In the rows, 128 means zero.
A single turn carries every row of the set below to another of its rows. Some are shown first; where does it send the rows asked next?
zer: [140  93 128 127 144 143 146  90 126 122 122 111 139]
puziv: [130 141 144 121 113  95 112 146 128 127 154 121 160]
Semiz: [129 109 111 141 130 113 118 121  97 154 106 162 117]
duler: [144 104 115 137 130 121 139  84 103 109 139 129 134]
gepo: [123 162 124 135 101 113 126 106  99 116 145 145 114]
ludiz: [156 113 140 120 122 137 155 102 123 102 146 121 138]
Veris: [118 118 121 106 121  79 133 142 111 147 128 139 126]
mem: [168 140 130 118 115 116 113 155 105 116 143 132 146]
botug: [109 144 111 142 150 154 102  94 130 132 111 112 120]
lodu: [104 114 126 132 150 112  99 129 141 156 119 109 156]
gipus: [115 147 103 142 123 106  98 104 118 106 115 162 121]
vemir: [121 140 165 122 110 125 142 144 154 136 139 143 134]
Geleg: [130 150 158 102 116 141 137 133 138 135 125  96 137]
Suv: [140 160 124 123 126 132 125 141 147  97 148 153 110]
Keker: [136 148 147  98  99  96 124 143 126 113 126 131 149]
nus: [149 140 106 152 135 141 101 123 112 110 129 162 117]
Vibuf: [143 146 111 113 149 123  97 148 141 105 143 108 141]
deruk: [135 148 149 101 117 128 125 135 126 134 131  87 149]
Muti: [116 150 115 160 128 114  96 115 128 111 152 155 131]
Gib: [152 101 138 115 120 121 156 102 111 115 139 116 144]
viv: [144 109 115 120 149 126  97 142 112 147 107 109 152]
mura: [102 131 109 137 147 135 102  95 119 145 106 106 127]
goke: [115 138 135 143 151 152 101 128 170 126 126 123 140]
tuda: [115 112 135 102 142 122 143 144 151 156 106 129 119]
zifem: [141 106 123 137 130 136 151  83 117 110 134 139 123]
mive: [122 125  88 127 148  92  93 128 111 126 132 124 134]
punim: [114 132 117 131 147 143 132 125 156 129 113 158  95]
Baf: [114 151 132 130  99 110 139 105 101 133 135 150 109]
Tulo: [147 124 130 128 151 169 113 139 148 134 105 130 127]
Zugo: [150 123 153 112 111 131 146 150 123 144 117 155 121]
bak: [ 95 124 129 151 124 105 124 113 129 152 126 164 120]
ver: [121 135 126 117 148 144  96 124 159 120  95 112 144]
mufi: [115 121 123 112 148 125  99 124 147 136  88 107 150]
tenap: [149 103 121 129 145 144 134  90 123 108 132 105 145]
Gupim: [134 150 156 100  98 114 136 142 140 114 118 143 136]
mazup: [105 136 111 138 121 106 113 103 121 125 104 169 115]

Baf -> mura
ver -> Gupim
And these:
tenap -> ludiz
Semiz -> viv
tuda -> Veris
puziv -> Muti

A single turn carries every row of the set below to another of its rows. Some are shown first; where does it send the rows asked next?
mokuv: [146 169 101 100 102  94 140 124 149 144  92 149 121 128]
damo: [157 137 119  99 144  95  89 132 165 112 112 113 131 151]
kepu: [123 167 118 156 125  89 154 121 160 137  93 120 107  98]
Kogev: [125 152 124 113 130 114 137 105 123 124  63 124 119 122]
Ruvo: [148 156 126 124 149 118 115 107 125 117  74 134 112 144]
galek: [143 121 129 137 153 106  92 118 142 132 137 107 139 161]
vadi: [117 122 122 164 137 102 133 133 154 175 120  89 113 124]
Pode: [121 143 120 121 106  93 143 135 143 187  96 136 111 107]
vibur: [123 126 137 154 159 104 106 109 174 114 110  99 117 126]
Nug: [120 154 129 114 150 123 150 108 149 137  75 102 111 124]
rep: [137 135 133 125  76  98  99 124 139 158 117 117 112 155]
bas: [127 133 122 143 163 114  95 124 150 136 137 104 141 157]
par: [160 132 111 104 139 103  93 119 160 105 108 129 136 146]
falu: [159 166 104 102 103  83 128 139 143 137  94 146 119 132]
sulot: [122 141 114 126 104  90 129 141 135 190  97 132 117 108]
Nadiz: [122 138 131 150 160  99 110 113 175 111 106  93 121 114]
Dit: [121 139 111 122 102  96 143 136 142 184 106 141 119 106]
Vol: [140 129 126 141 154 105  92 127 142 146 141 101 143 157]
Mafo: [136 135 154 129 108 102  79 125 158 160 126 116 106 152]
Nikir: [144 147 118 103 121  93  88 134 123 161 118 144 147 140]
kug: [151 161 100 100 104  93 139 127 147 135  92 152 127 121]
vona: [117 150 164 136 113 102 109 121 162 168 139 105 115 138]
kal: [140 116 126 141 154 110  90 123 149 137 141 114 138 152]
kisit: [144 145 119  92 115  94  99 126 124 153 114 149 146 141]
sama: [118 160 128 158 127  95 156 119 165 148  98 125 102 102]
rinek: [121 120 131 167 144 105 137 126 160 166 118  95 104 126]
Lesaf: [123 154 123 150 128  95 162 123 168 144  99 126 108  94]
Tase: [154 145 107  99 143 101  88 120 166 109 100 115 132 143]
nir: [121 130 142 149 156  93 118 124 174 118 114  88 120 116]
Buleb: [105 129 114 166 138 109 142 131 157 166 113  95 112 123]
lin: [151 136 110  96 133 104  89 115 159 110 104 123 136 153]
Dogu: [116 146 103 123 104  97 130 140 136 179  88 142 115 112]
Vug: [116 120 127 165 143 107 138 129 163 170 128 103 111 119]
gasam: [123 158 127 153 116  80 157 133 153 143  97 121 108  98]
siman: [154 174  93 106 108  90 131 128 150 135  87 143 118 126]
zuten: [143 157 131 125 170 128 129 109 151 130  85 112 104 146]
kiga: [144 135 110  98 113  99  95 130 127 152 120 151 146 140]
nubis: [119 151 143 132  81  98 129 120 143 165 131 106 120 141]
vipil: [131 126 134 153 163 105 116 116 180 115 114 103 118 120]
fupen: [138 149 111 100 129 101  83 133 129 150 112 151 144 145]

kal -> kug
falu -> Buleb
And these:
rep -> Nug
galek -> mokuv
siman -> vadi

A single turn carries every row of the set below to another of its rows. Some are shown first; where does it send the rows asked next?
bepot: [182 140 121 164 125 135  27 130 132 119 133  83 120 109 121 116 123 122
 135 178 152 153 141 152 139]
rulo: [113 125 118 146 128 127  93 131 130 116 101  78 136 110 155 149 114 120
 130 167 187  74 147 158 164]
nokeb: [113 135 115 153 137 137  70 132 131 130 123 142 134 126 163 120 133 120
 140 119 176 118 105 145 149]
gerod: [137 125 116 128 130 124  72 115 119 113 121 132 147 122  70 110 109 123
 143 168 171  78 115 155 132]
Lavil: [185 138 103 118 135 123  74 133 126 116 111  72 118 129  80 132 119 114
 148 165 157 105 156 145  99]
mol: [140 142 120 109 143 135  86 114 116 127  98 135 127 118  73 114 101 102
 149 188 169 104 115 166 127]
gufi: [185 120 104 107 141 123  66 114 127 120 112  87 130 139  96 138  92 117
 139 165 149 101 129 133 116]
Sot: [125 142 121 127 126 137  92 143 125 112  93  80 138 113 164 131 125 110
 150 170 180  82 154 181 157]
Kesit: [161 139 126 152 143 140  59 120 130 138 134  68 133 111 105 139 100 126
 120 158 155 167 155 158 155]
tasim: [159 139 118 169 145 134 106 120 140 112  71  92 110 101 131 128 119 160
 126 130 163 143 107 128 120]
duvid: [111 107 121 163 120 105  54 128 121  83  98 125 118 117 130 139 138  99
 143 135 161 142 130 152 157]
zefe: [131 132 109 136 126 124  96 126 123 128 113 120 121 120  51 120 123 132
 142 186 176  96 132 151 126]
Limu: [147 153 126 163 146 142  84 122 142 108  81  84 138 103 136 105 114 156
 129 114 161 135 114 143 111]
reze: [112 118 120 153 112 112  48 140 121  80  98 122 124 123 134 114 150 106
 161 140 154 141 138 164 150]
Girun: [123 151 114 163 134 132  94 153 125 124 113 130 108 107 145 127 161 106
 150 116 186 129 140 165 140]
lev: [198 127 118 159 130 128  48 125 125 123 128  93 114 107 125 141 120 119
 133 175 151 159 135 149 160]
Gafo: [107 158 118 135 150 150  90 136 130 152  94 136 101 123 152 123 128 103
 144 149 175 151 112 155 137]
Kol: [ 97 144 105 160 129 142  97 145 138 152 115 124 103 135 136 121 148 147
 144 148 176 139 121 138 141]
Dap: [ 89 120 117 131 123 125  86 130 123 120  83 112 112 139 117 132 130 127
 152 164 147 175 137 156 163]
nos: [182 137 111 107 148 127  72 119 126 121 103  76 122 129  89 141  95  99
 138 163 157 112 145 145 104]
gep: [179 124 100 112 131 123  75 127 128 123 119  73 131 146  84 133 109 138
 145 166 150 102 143 135 115]
lep: [127 133 109 138 121 131 101 142 130 126  81  85 104 118 155 145 130 125
 144 206 180  93 142 155 159]
bami: [174 143 119 146 141 137 118 127 128 106  73  97 126 107 139 122 127 156
 145 117 155 146 118 154 136]
zufaz: [152 137 118 126 135 122  95 128 112 110 107 129 124 104  62 125 125  99
 150 166 180  93 140 174 129]
keba: [165 158 124 144 139 147  90 129 137 109  66  95 123 112 145  96 127 155
 149 138 149 145 107 150 114]
Les: [171 141 123 134 133 145  62 127 125 138 134  76 138 124 117 122 109 136
 140 166 143 169 153 169 165]
kizo: [ 73 131 125 143 130 131  69 128 130 120  85 103 113 131 111 124 122 116
 141 161 153 173 141 153 143]
kunef: [111 143 119 140 129 139  74 132 137 126  83  80 117 116 162 130 114 114
 134 204 181  87 133 151 142]

rulo -> kunef
mol -> zufaz
And these:
tasim -> Limu
Les -> lev
gufi -> nos
Gafo -> Girun
kizo -> reze

